In the data rows, 500 means zero.
A hidden rule labels the rows of this table. It goes by one to three of the table's principal directions, not those with the most spread.
array([481., 646., 620., 575., 477., 509., 567., 523., 506., 508., 524., 488., 463., 423., 430., 657., 520., 507.,
       532., 642., 548., 495., 598., 528., 342., 407., 498., 300., 454., 476., 514., 474., 521., 526., 595., 546.,
       571., 701., 581.]) F
array([754., 186., 581., 490., 363., 534., 717., 647., 226., 297., 760., 293., 485., 501., 385., 939., 611., 417.,
       612., 299., 519., 476., 841., 411., 100., 442., 496., 366., 302., 479., 491., 567., 677., 462., 530., 577.,
       683., 691., 754.]) A
array([326., 484., 415., 675., 218., 614., 551., 470., 252., 643., 621., 510., 367., 515., 424., 372., 546., 457.,
       585., 333., 566., 563., 469., 421., 501., 548., 719., 783., 422., 370., 518., 484., 668., 664., 458., 641.,
       541., 313., 390.]) E
array([700., 534., 578., 377., 628., 546., 479., 559., 707., 470., 425., 628., 684., 289., 517., 375., 464., 463.,
       529., 558., 638., 495., 365., 475., 763., 388., 509., 111., 631., 605., 442., 403., 511., 547., 703., 250.,
       338., 654., 601.]) C
array([204., 613., 542., 554., 609., 548., 416., 397., 521., 716., 574., 564., 291., 640., 661., 417., 273., 687.,
       529., 637., 416., 453., 305., 727., 535., 556., 415., 597., 701., 321., 509., 576., 303., 445., 225., 668.,
       610., 453., 433.]) C
array([470., 414., 621., 478., 551., 547., 576., 501., 442., 490., 639., 492., 429., 698., 657., 618., 308., 564.,
       493., 416., 612., 673., 500., 799., 430., 502., 262., 436., 426., 422., 308., 592., 431., 380., 267., 673.,
       632., 467., 521.]) F
array([410., 709., 487., 543., 643., 471., 448., 361., 729., 639., 461., 622., 423., 538., 573., 431., 426., 489.,
       511., 670., 308., 434., 351., 547., 673., 452., 330., 394., 720., 509., 630., 459., 392., 569., 487., 463.,
       421., 763., 389.]) F
array([545., 741., 453., 708., 433., 513., 640., 379., 585., 606., 518., 544., 675., 162., 259., 518., 710., 243.,
       807., 554., 494., 472., 488., 232., 598., 267., 603., 253., 542., 485., 645., 331., 718., 859., 843., 326.,
       293., 888., 339.]) D
array([550., 575., 501., 454., 569., 428., 587., 404., 611., 564., 512., 586., 664., 389., 439., 491., 565., 408.,
       589., 460., 507., 517., 464., 510., 606., 387., 436., 364., 478., 479., 463., 487., 516., 577., 628., 470.,
       392., 660., 416.]) D
array([633., 277., 390., 576., 366., 870., 523., 570., 192., 441., 624., 422., 517., 420., 406., 388., 524., 381.,
       650., 172., 715., 592., 347., 392., 607., 538., 760., 604., 443., 463., 439., 557., 774., 695., 517., 437.,
       369., 307., 540.]) C
array([388., 465., 317., 424., 535., 407., 243., 416., 701., 644., 327., 629., 464., 550., 608., 175., 468., 549.,
       419., 513., 350., 340., 248., 404., 801., 637., 491., 705., 693., 490., 597., 503., 373., 526., 474., 395.,
       344., 385., 364.]) D
array([577.,   4., 623., 428., 366., 671., 651., 563., 350., 415., 520., 435., 546., 631., 665., 568., 331., 612.,
       346., 309., 669., 769., 674., 592., 467., 587., 349., 666., 481., 492., 198., 558., 542., 293., 293., 593.,
       562.,   0., 598.]) B
array([513., 322., 520., 507., 661., 539., 652., 426., 416., 371., 467., 397., 521., 487., 558., 647., 410., 484.,
       453., 536., 521., 693., 678., 648., 420., 533., 308., 558., 457., 545., 373., 475., 447., 481., 304., 605.,
       580., 273., 422.]) E
array([524., 589., 476., 479., 599., 438., 388., 511., 519., 487., 613., 448., 411., 544., 391., 700., 573., 470.,
       592., 487., 481., 318., 437., 557., 291., 428., 436., 336., 294., 406., 593., 658., 469., 517., 591., 616.,
       557., 895., 625.]) D
array([615., 267., 350., 513., 414., 654., 504., 611., 318., 384., 434., 457., 706., 372., 368., 356., 591., 387.,
       479., 408., 684., 616., 507., 351., 638., 507., 645., 604., 402., 642., 382., 394., 704., 632., 581., 399.,
       371., 210., 420.]) E
array([495., 551., 341., 273., 574., 403., 239., 480., 664., 608., 369., 693., 401., 665., 744.,  68., 420., 609.,
       377., 445., 254., 253., 197., 450., 900., 780., 604., 702., 901., 528., 616., 511., 310., 413., 372., 254.,
       345., 422., 421.]) C
array([546., 521., 743., 328., 710., 582., 541., 538., 546., 491., 618., 577., 306., 651., 779., 627., 184., 677.,
       450., 517., 560., 532., 406., 938., 468., 554., 287., 158., 644., 411., 355., 654., 285., 332., 246., 585.,
       657., 681., 727.]) D
array([714., 343., 678., 299., 552., 440., 492., 558., 629., 263., 413., 530., 496., 666., 700., 604., 414., 533.,
       294., 468., 539., 599., 520., 642., 636., 536., 296., 332., 590., 628., 413., 488., 416., 282., 371., 388.,
       580., 527., 683.]) F
array([599., 563., 411., 376., 549., 333., 248., 514., 823., 504., 327., 664., 602., 446., 548., 200., 550., 435.,
       458., 515., 521., 387., 260., 343., 878., 484., 497., 368., 578., 617., 574., 376., 457., 534., 699., 236.,
       316., 617., 469.]) E
array([408., 416., 281., 520., 507., 455., 463., 433., 404., 552., 447., 423., 503., 456., 383., 476., 620., 480.,
       495., 471., 331., 376., 563., 374., 387., 596., 586., 813., 431., 471., 595., 571., 499., 575., 510., 581.,
       448., 349., 372.]) C
array([355., 555., 461., 604., 398., 545., 492., 452., 337., 581., 616., 462., 442., 562., 424., 465., 533., 492.,
       597., 346., 623., 564., 440., 540., 410., 500., 607., 710., 280., 346., 451., 585., 567., 530., 463., 686.,
       546., 364., 428.]) B
array([638., 286., 491., 390., 577., 592., 437., 635., 522., 424., 435., 441., 559., 379., 565., 492., 402., 569.,
       488., 486., 558., 431., 471., 482., 475., 557., 532., 355., 580., 550., 453., 572., 462., 480., 521., 365.,
       432., 414., 669.]) C
array([451., 175., 519., 406., 284., 552., 515., 533., 301., 462., 444., 473., 396., 649., 655., 528., 445., 636.,
       358., 394., 377., 451., 497., 538., 544., 730., 584., 784., 789., 422., 479., 597., 470., 408., 173., 483.,
       595., 224., 555.]) E
array([611., 315., 628., 455., 434., 365., 637., 564., 564., 347., 428., 443., 717., 490., 509., 689., 537., 492.,
       404., 554., 547., 644., 750., 476., 428., 404., 327., 414., 454., 621., 376., 412., 516., 353., 515., 453.,
       556., 418., 533.]) F
array([388., 626., 591., 502., 603., 496., 525., 414., 537., 600., 579., 527., 326., 666., 649., 586., 362., 623.,
       506., 610., 302., 425., 476., 657., 448., 554., 370., 499., 729., 399., 555., 567., 338., 390., 293., 570.,
       594., 645., 498.]) B
array([433., 439., 224., 528., 454., 535., 476., 431., 350., 610., 551., 533., 432., 587., 514., 309., 531., 408.,
       558., 343., 299., 416., 385., 433., 644., 657., 564., 790., 621., 482., 590., 517., 549., 684., 368., 492.,
       392., 450., 251.]) D
array([582., 357., 389., 490., 563., 754., 441., 520., 345., 435., 514., 483., 454., 467., 466., 373., 479., 454.,
       500., 404., 576., 516., 364., 471., 654., 572., 620., 585., 534., 539., 495., 499., 596., 608., 460., 463.,
       421., 354., 522.]) B
array([107., 768., 392., 721., 392., 508., 336., 434., 415., 732., 431., 431., 408., 457., 360., 416., 543., 605.,
       586., 587., 568., 419., 380., 507., 259., 545., 704., 789., 296., 263., 539., 665., 465., 594., 537., 714.,
       490., 337., 362.]) D
array([404., 448., 427., 524., 508., 490., 573., 347., 527., 554., 339., 549., 591., 434., 510., 367., 521., 479.,
       422., 548., 424., 604., 538., 456., 676., 556., 477., 744., 619., 532., 465., 409., 486., 556., 440., 487.,
       405., 205., 278.]) E
array([576., 440., 473., 587., 478., 537., 609., 529., 236., 334., 672., 302., 600., 452., 248., 793., 673., 337.,
       664., 321., 697., 607., 606., 541., 211., 358., 538., 485.,  51., 447., 431., 598., 679., 589., 557., 687.,
       596., 577., 527.]) E
array([500., 500., 283., 458., 647., 597., 369., 512., 376., 406., 385., 410., 432., 570., 428., 405., 553., 507.,
       333., 501., 384., 441., 489., 484., 448., 672., 615., 818., 405., 616., 580., 592., 472., 492., 452., 549.,
       437., 270., 455.]) F
array([578., 368., 388., 478., 341., 553., 553., 502., 256., 437., 662., 515., 333., 734., 572., 433., 542., 395.,
       494., 221., 365., 508., 474., 463., 640., 654., 581., 743., 601., 523., 576., 473., 620., 550., 287., 488.,
       562., 484., 430.]) F
array([205., 904., 435., 584., 719., 485., 415., 341., 637., 754., 348., 593., 298., 409., 564., 377., 393., 639.,
       502., 888., 214., 278., 406., 581., 488., 621., 532., 523., 831., 413., 689., 504., 254., 611., 433., 509.,
       453., 629., 338.]) D
array([140., 680., 508., 703., 535., 543., 459., 325., 502., 703., 485., 508., 346., 566., 541., 464., 392., 610.,
       548., 733., 381., 500., 392., 593., 509., 505., 447., 710., 677., 347., 575., 490., 384., 532., 291., 660.,
       575., 412., 311.]) F
array([575., 383., 275., 408., 573., 436., 453., 551., 383., 443., 593., 446., 483., 645., 558., 407., 498., 438.,
       510., 294., 360., 441., 478., 506., 497., 643., 501., 687., 446., 573., 533., 565., 479., 504., 364., 496.,
       481., 432., 396.]) A
array([395., 268., 398., 711., 313., 713., 439., 626., 191., 421., 518., 302., 644., 336., 287., 415., 546., 448.,
       606., 362., 943., 731., 453., 415., 404., 423., 743., 730.,  92., 469., 326., 497., 738., 637., 540., 634.,
       514.,   0., 466.]) E
array([371., 489., 505., 400., 618., 497., 415., 396., 553., 625., 490., 549., 232., 701., 728., 513., 319., 678.,
       424., 526., 241., 327., 384., 690., 486., 706., 374., 612., 779., 350., 573., 691., 257., 396., 218., 579.,
       555., 554., 530.]) D
array([497., 486., 671., 429., 318., 658., 322., 622., 588., 533., 430., 609., 386., 750., 765., 295., 295., 702.,
       334., 443., 608., 533., 240., 577., 737., 620., 546., 511., 772., 474., 418., 575., 454., 279., 366., 346.,
       459., 350., 678.]) F
array([482., 465., 534., 602., 475., 523., 534., 445., 605., 534., 500., 517., 532., 499., 524., 504., 458., 448.,
       535., 540., 517., 611., 498., 452., 593., 395., 351., 448., 535., 527., 497., 407., 541., 539., 522., 486.,
       467., 521., 435.]) B
array([431., 681., 578., 336., 673., 462., 431., 474., 589., 561., 429., 569., 354., 628., 692., 419., 352., 718.,
       357., 591., 365., 391., 450., 691., 477., 679., 514., 561., 683., 450., 495., 626., 247., 277., 352., 508.,
       535., 430., 572.]) B
array([514., 288., 481., 503., 435., 628., 378., 593., 488., 423., 376., 467., 713., 319., 440., 320., 487., 498.,
       501., 439., 809., 628., 296., 436., 710., 431., 656., 525., 433., 541., 377., 473., 597., 556., 559., 399.,
       402., 137., 545.]) E
array([444., 788., 664., 574., 420., 610., 641., 395., 428., 621., 674., 592., 259., 616., 537., 601., 473., 514.,
       580., 473., 414., 482., 463., 620., 476., 495., 552., 415., 655., 340., 581., 547., 527., 527., 434., 576.,
       580., 820., 553.]) F
array([640., 316., 412., 322., 541., 340., 400., 573., 630., 385., 321., 516., 678., 435., 485., 434., 596., 488.,
       356., 524., 464., 414., 550., 367., 596., 533., 477., 503., 489., 654., 492., 450., 461., 431., 615., 352.,
       416., 414., 526.]) D
array([368., 455., 226., 642., 317., 613., 496., 399., 326., 646., 455., 533., 534., 509., 436., 199., 603., 403.,
       552., 396., 355., 496., 409., 259., 740., 633., 694., 958., 682., 496., 575., 405., 654., 707., 444., 419.,
       303., 216., 161.]) B
array([378., 628., 528., 553., 592., 462., 553., 334., 438., 498., 530., 403., 390., 579., 399., 761., 595., 523.,
       509., 584., 298., 420., 577., 567., 282., 484., 462., 667., 471., 380., 634., 629., 429., 450., 402., 690.,
       614., 627., 488.]) F
array([298., 426., 539., 484., 625., 461., 454., 409., 605., 619., 466., 547., 382., 647., 720., 473., 276., 677.,
       409., 685., 318., 481., 437., 667., 572., 573., 271., 607., 785., 448., 501., 510., 271., 377., 200., 587.,
       598., 378., 424.]) C
array([607., 429., 463., 437., 518., 509., 548., 398., 450., 450., 553., 545., 399., 542., 474., 579., 592., 387.,
       510., 382., 419., 445., 504., 488., 581., 539., 448., 498., 515., 469., 558., 500., 551., 583., 486., 517.,
       506., 698., 504.]) E
array([558., 282., 426., 619., 429., 731., 596., 541., 166., 426., 673., 349., 440., 416., 353., 595., 545., 402.,
       644., 308., 698., 591., 611., 437., 317., 508., 621., 591., 244., 430., 421., 521., 705., 646., 512., 639.,
       551., 347., 536.]) A
array([551., 580., 479., 366., 513., 297., 264., 529., 746., 462., 326., 565., 589., 513., 432., 427., 663., 541.,
       366., 636., 384., 271., 416., 305., 622., 467., 548., 504., 553., 586., 652., 465., 428., 363., 697., 341.,
       434., 638., 588.]) F
array([629., 471., 668., 406., 457., 479., 567., 585., 616., 449., 441., 559., 627., 388., 520., 603., 479., 511.,
       465., 524., 645., 545., 524., 574., 511., 406., 443., 154., 503., 528., 387., 511., 510., 480., 623., 408.,
       477., 656., 659.]) E
array([201., 701., 575., 658., 587., 349., 590., 216., 758., 647., 249., 537., 517., 364., 485., 586., 534., 583.,
       426., 999.,  74., 433., 591., 401., 593., 407., 394., 649., 967., 516., 767., 327., 322., 520., 414., 477.,
       521., 508., 299.]) F
array([613., 419., 519., 367., 655., 591., 552., 519., 354., 339., 505., 435., 355., 640., 569., 637., 442., 555.,
       338., 463., 446., 518., 634., 674., 353., 661., 442., 561., 460., 547., 445., 606., 427., 374., 335., 594.,
       596., 429., 610.]) F
array([436., 437., 699., 578., 333., 409., 612., 610., 497., 524., 598., 455., 710., 380., 439., 590., 463., 536.,
       595., 432., 948., 774., 645., 593., 282., 281., 452., 329.,  65., 408., 191., 485., 572., 407., 640., 679.,
       625., 295., 569.]) C
array([443., 397., 591., 453., 577., 333., 529., 413., 760., 521., 322., 547., 654., 382., 553., 534., 477., 572.,
       405., 752., 366., 497., 571., 442., 628., 403., 334., 457., 732., 566., 529., 370., 365., 414., 493., 424.,
       508., 422., 471.]) D
array([567., 396., 440., 548., 480., 311., 448., 598., 528., 379., 508., 351., 762., 290., 219., 664., 726., 381.,
       616., 529., 657., 463., 636., 290., 288., 269., 521., 395.,  97., 558., 512., 444., 607., 536., 795., 527.,
       531., 564., 547.]) C
array([324., 948., 372., 688., 589., 467., 414., 514., 571., 624., 480., 548., 503., 517., 492., 292., 429., 428.,
       576., 644., 572., 595., 371., 622., 508., 462., 467., 417., 352., 571., 491., 434., 473., 666., 549., 522.,
       407., 604., 222.]) F
array([516., 334., 411., 446., 391., 562., 551., 442., 309., 513., 520., 493., 485., 555., 466., 482., 604., 495.,
       487., 348., 382., 422., 526., 398., 545., 634., 628., 789., 612., 426., 514., 550., 569., 505., 414., 496.,
       464., 361., 447.]) D
array([582., 316., 332., 454., 367., 547., 423., 615., 330., 397., 441., 417., 513., 557., 472., 406., 580., 469.,
       416., 308., 514., 478., 522., 381., 471., 663., 661., 745., 400., 569., 490., 565., 594., 508., 491., 445.,
       433., 262., 499.]) F
array([543., 450., 455., 726., 353., 573., 584., 560., 296., 422., 671., 323., 673., 312., 191., 654., 688., 286.,
       773., 330., 830., 656., 583., 355., 279., 263., 613., 438.,   9., 450., 425., 474., 793., 695., 738., 613.,
       508., 517., 482.]) B
array([452., 511., 580., 623., 475., 515., 559., 489., 488., 474., 483., 434., 581., 369., 337., 663., 598., 498.,
       534., 723., 510., 499., 630., 379., 399., 342., 514., 457., 501., 515., 550., 388., 564., 509., 598., 524.,
       565., 539., 527.]) B
array([598., 340., 494., 502., 369., 527., 647., 674., 260., 430., 672., 430., 527., 507., 498., 591., 467., 446.,
       563., 306., 693., 628., 678., 587., 284., 520., 505., 399., 249., 511., 314., 520., 618., 540., 473., 588.,
       595., 451., 531.]) D
array([333., 531., 305., 663., 472., 641., 339., 432., 426., 570., 410., 429., 439., 484., 329., 429., 593., 471.,
       495., 561., 421., 415., 354., 376., 496., 514., 614., 780., 454., 469., 655., 570., 570., 654., 537., 575.,
       401., 415., 399.]) F
array([526., 436., 561., 468., 409., 866., 322., 495., 416., 509., 514., 579., 209., 669., 607., 336., 380., 581.,
       410., 307., 626., 494., 151., 572., 746., 638., 656., 591., 641., 388., 518., 649., 563., 489., 398., 488.,
       451., 423., 717.]) F
array([440., 336., 391., 473., 322., 554., 351., 678., 322., 439., 405., 427., 407., 665., 527., 427., 486., 614.,
       277., 473., 497., 462., 519., 493., 392., 694., 624., 776., 441., 564., 481., 594., 505., 412., 381., 546.,
       550., 205., 556.]) E
array([420., 898., 677., 407., 585., 245., 432., 537., 755., 677., 597., 648., 506., 540., 600., 478., 420., 634.,
       600., 616., 549., 368., 415., 666., 419., 405., 437., 160., 475., 369., 454., 545., 302., 331., 610., 503.,
       563., 862., 570.]) C
array([605., 645., 598., 481., 561., 394., 455., 475., 786., 456., 425., 583., 642., 356., 459., 466., 543., 391.,
       549., 508., 686., 583., 391., 484., 658., 302., 428., 180., 359., 560., 486., 423., 520., 548., 752., 391.,
       413., 703., 554.]) F
Here are more rows. What is the label of each one?
array([482., 314., 452., 567., 491., 538., 612., 464., 363., 468., 557., 407., 471., 501., 484., 646., 498., 462.,
       539., 492., 413., 533., 636., 490., 397., 519., 417., 591., 522., 488., 508., 486., 535., 564., 375., 580.,
       567., 451., 437.]) -> D
array([464., 603., 326., 478., 528., 568., 350., 465., 507., 667., 523., 608., 421., 431., 475., 230., 523., 483.,
       606., 428., 434., 289., 254., 389., 682., 587., 697., 558., 622., 422., 620., 528., 511., 659., 589., 411.,
       344., 584., 443.]) -> C
array([471., 620., 542., 627., 544., 490., 578., 487., 438., 537., 673., 410., 577., 286., 271., 678., 596., 411.,
       760., 474., 734., 533., 571., 505., 222., 282., 541., 295., 109., 360., 449., 536., 595., 618., 725., 676.,
       561., 675., 540.]) -> C
array([146., 655., 266., 692., 608., 659., 403., 352., 401., 794., 519., 499., 172., 591., 621., 319., 299., 595.,
       580., 609., 212., 364., 326., 601., 459., 724., 510., 799., 756., 346., 660., 615., 356., 695., 222., 639.,
       457., 423., 243.]) -> C
array([486., 737., 537., 352., 716., 226., 384., 415., 899., 526., 333., 648., 610., 518., 575., 377., 505., 540.,
       361., 709., 316., 427., 393., 531., 731., 419., 361., 402., 643., 634., 611., 424., 286., 359., 571., 387.,
       445., 643., 456.]) -> F
array([270., 654., 721., 661., 505., 605., 648., 332., 548., 571., 366., 472., 490., 401., 483., 616., 433., 626.,
       431., 752., 513., 683., 583., 603., 438., 411., 491., 593., 617., 422., 479., 486., 439., 444., 424., 629.,
       567., 272., 482.]) -> F
array([610., 324., 361., 491., 427., 429., 389., 600., 536., 395., 409., 426., 731., 344., 326., 468., 665., 378.,
       525., 419., 624., 477., 480., 290., 519., 406., 569., 486., 274., 601., 505., 480., 625., 592., 728., 405.,
       385., 449., 510.]) -> D
array([660., 161., 439., 575., 393., 687., 621., 625., 171., 363., 678., 341., 629., 318., 246., 654., 619., 338.,
       657., 246., 910., 668., 676., 426., 268., 390., 571., 440.,   0., 462., 273., 511., 793., 656., 679., 664.,
       529., 355., 579.]) -> C
array([765.,  91., 507., 460., 338., 642., 603., 670., 172., 317., 792., 361., 458., 544., 450., 701., 548., 397.,
       637., 144., 668., 521., 622., 421., 342., 505., 567., 435., 312., 463., 419., 548., 723., 514., 476., 531.,
       622., 538., 720.]) -> C
array([523., 553., 724., 520., 507., 469., 554., 577., 564., 359., 400., 434., 633., 357., 431., 727., 513., 546.,
       460., 708., 685., 597., 596., 587., 372., 339., 474., 228., 421., 540., 420., 462., 489., 429., 572., 489.,
       605., 550., 659.]) -> E
array([346., 488., 474., 642., 292., 679., 486., 480., 177., 553., 697., 430., 306., 710., 415., 521., 528., 503.,
       550., 265., 660., 599., 439., 576., 358., 550., 628., 813., 229., 304., 437., 639., 644., 512., 379., 783.,
       618., 344., 489.]) -> F
array([151., 597., 488., 552., 603., 570., 439., 328., 513., 712., 418., 514., 236., 700., 661., 470., 287., 727.,
       347., 637., 290., 487., 413., 769., 403., 673., 378., 820., 648., 342., 525., 710., 255., 408., 189., 766.,
       564., 286., 403.]) -> F
array([576., 275., 331., 523., 443., 520., 538., 561., 303., 359., 541., 383., 591., 515., 374., 572., 609., 352.,
       492., 349., 524., 581., 569., 458., 444., 489., 499., 634., 285., 606., 483., 507., 643., 609., 468., 566.,
       509., 403., 428.]) -> E
array([490., 255., 569., 453., 518., 292., 588., 501., 557., 423., 435., 385., 658., 323., 383., 827., 628., 565.,
       475., 764., 257., 324., 747., 344., 321., 369., 438., 463., 662., 537., 639., 439., 425., 414., 504., 492.,
       653., 567., 605.]) -> D
array([602., 299., 492., 514., 343., 409., 558., 669., 410., 397., 475., 383., 691., 300., 310., 644., 668., 469.,
       512., 533., 648., 476., 800., 275., 235., 422., 592., 434., 248., 562., 426., 421., 631., 496., 743., 486.,
       537., 419., 594.]) -> C
array([266., 682., 492., 685., 476., 470., 558., 344., 563., 636., 384., 486., 495., 398., 424., 503., 535., 511.,
       505., 679., 410., 553., 563., 464., 435., 450., 509., 655., 515., 452., 579., 461., 473., 588., 529., 596.,
       482., 401., 331.]) -> F
array([415., 827., 640., 487., 605., 318., 543., 411., 688., 575., 439., 588., 493., 462., 527., 577., 523., 576.,
       497., 814., 297., 365., 558., 524., 500., 444., 455., 345., 754., 487., 620., 402., 341., 423., 517., 430.,
       558., 781., 472.]) -> F
array([582., 557., 454., 488., 409., 505., 426., 580., 397., 396., 435., 455., 580., 400., 331., 499., 697., 450.,
       522., 501., 564., 383., 492., 336., 485., 512., 752., 524., 445., 521., 553., 480., 611., 545., 650., 375.,
       454., 540., 553.]) -> E
array([622., 219., 553., 417., 335., 375., 654., 439., 403., 381., 544., 457., 482., 551., 449., 781., 673., 427.,
       461., 353., 373., 454., 734., 399., 409., 513., 436., 589., 492., 450., 541., 507., 576., 456., 465., 547.,
       624., 593., 583.]) -> E
array([480., 484., 385., 494., 495., 369., 379., 504., 561., 514., 482., 492., 578., 470., 387., 455., 633., 457.,
       523., 529., 435., 369., 465., 338., 522., 445., 535., 577., 427., 526., 600., 463., 513., 515., 618., 480.,
       472., 553., 456.]) -> B
array([408., 561., 548., 488., 570., 395., 559., 378., 475., 495., 538., 487., 400., 566., 489., 660., 523., 508.,
       484., 513., 445., 509., 561., 656., 381., 498., 402., 555., 398., 403., 508., 564., 416., 467., 392., 693.,
       646., 569., 481.]) -> E
array([347., 623., 327., 520., 580., 514., 377., 478., 448., 596., 485., 522., 423., 616., 582., 253., 419., 550.,
       483., 510., 390., 460., 343., 557., 597., 648., 570., 754., 593., 509., 540., 521., 411., 518., 331., 510.,
       454., 322., 308.]) -> B
array([600., 808., 764., 335., 716., 441., 377., 505., 813., 458., 453., 612., 403., 585., 623., 643., 399., 613.,
       426., 660., 523., 384., 331., 743., 517., 424., 340.,  33., 585., 468., 523., 622., 298., 316., 569., 431.,
       530., 989., 779.]) -> F
array([550., 726., 669., 409., 577., 495., 431., 568., 574., 479., 588., 564., 443., 595., 593., 492., 404., 571.,
       522., 461., 664., 513., 346., 706., 508., 463., 513., 257., 438., 446., 427., 585., 424., 367., 499., 495.,
       561., 680., 664.]) -> F
array([563., 310., 367., 337., 575., 445., 455., 522., 503., 457., 384., 487., 560., 490., 542., 430., 500., 529.,
       377., 417., 425., 443., 529., 508., 502., 645., 493., 629., 485., 556., 459., 592., 422., 463., 468., 479.,
       426., 307., 489.]) -> D
array([478., 675., 469., 696., 552., 523., 546., 558., 457., 491., 647., 420., 526., 398., 375., 560., 482., 353.,
       687., 488., 738., 668., 527., 581., 312., 320., 449., 267., 108., 529., 444., 461., 604., 683., 634., 633.,
       538., 648., 437.]) -> F
array([713., 393., 463., 416., 384., 514., 456., 671., 383., 336., 573., 416., 570., 558., 415., 533., 595., 409.,
       487., 162., 776., 585., 534., 496., 343., 508., 586., 462.,  42., 533., 358., 642., 649., 453., 666., 535.,
       471., 463., 654.]) -> F
array([661., 323., 222., 298., 550., 495., 377., 470., 497., 499., 462., 596., 506., 521., 531., 285., 586., 390.,
       492., 276., 257., 260., 266., 379., 822., 673., 590., 615., 733., 555., 649., 560., 516., 654., 473., 299.,
       294., 612., 429.]) -> D
array([758., 448., 621., 428., 505., 475., 561., 586., 536., 321., 639., 545., 656., 397., 370., 618., 606., 313.,
       586., 376., 786., 617., 462., 528., 616., 244., 451.,  88., 245., 585., 417., 397., 665., 561., 703., 465.,
       549., 804., 664.]) -> E
array([634., 407., 455., 513., 478., 508., 575., 615., 473., 332., 431., 457., 600., 541., 586., 474., 450., 404.,
       411., 490., 515., 683., 599., 513., 574., 529., 407., 443., 528., 741., 437., 377., 560., 532., 423., 364.,
       465., 401., 413.]) -> F
array([652., 386., 621., 447., 345., 481., 620., 600., 387., 408., 647., 530., 549., 515., 501., 549., 534., 438.,
       547., 316., 748., 631., 613., 510., 499., 451., 518., 356., 331., 488., 327., 416., 633., 458., 550., 506.,
       597., 508., 592.]) -> E
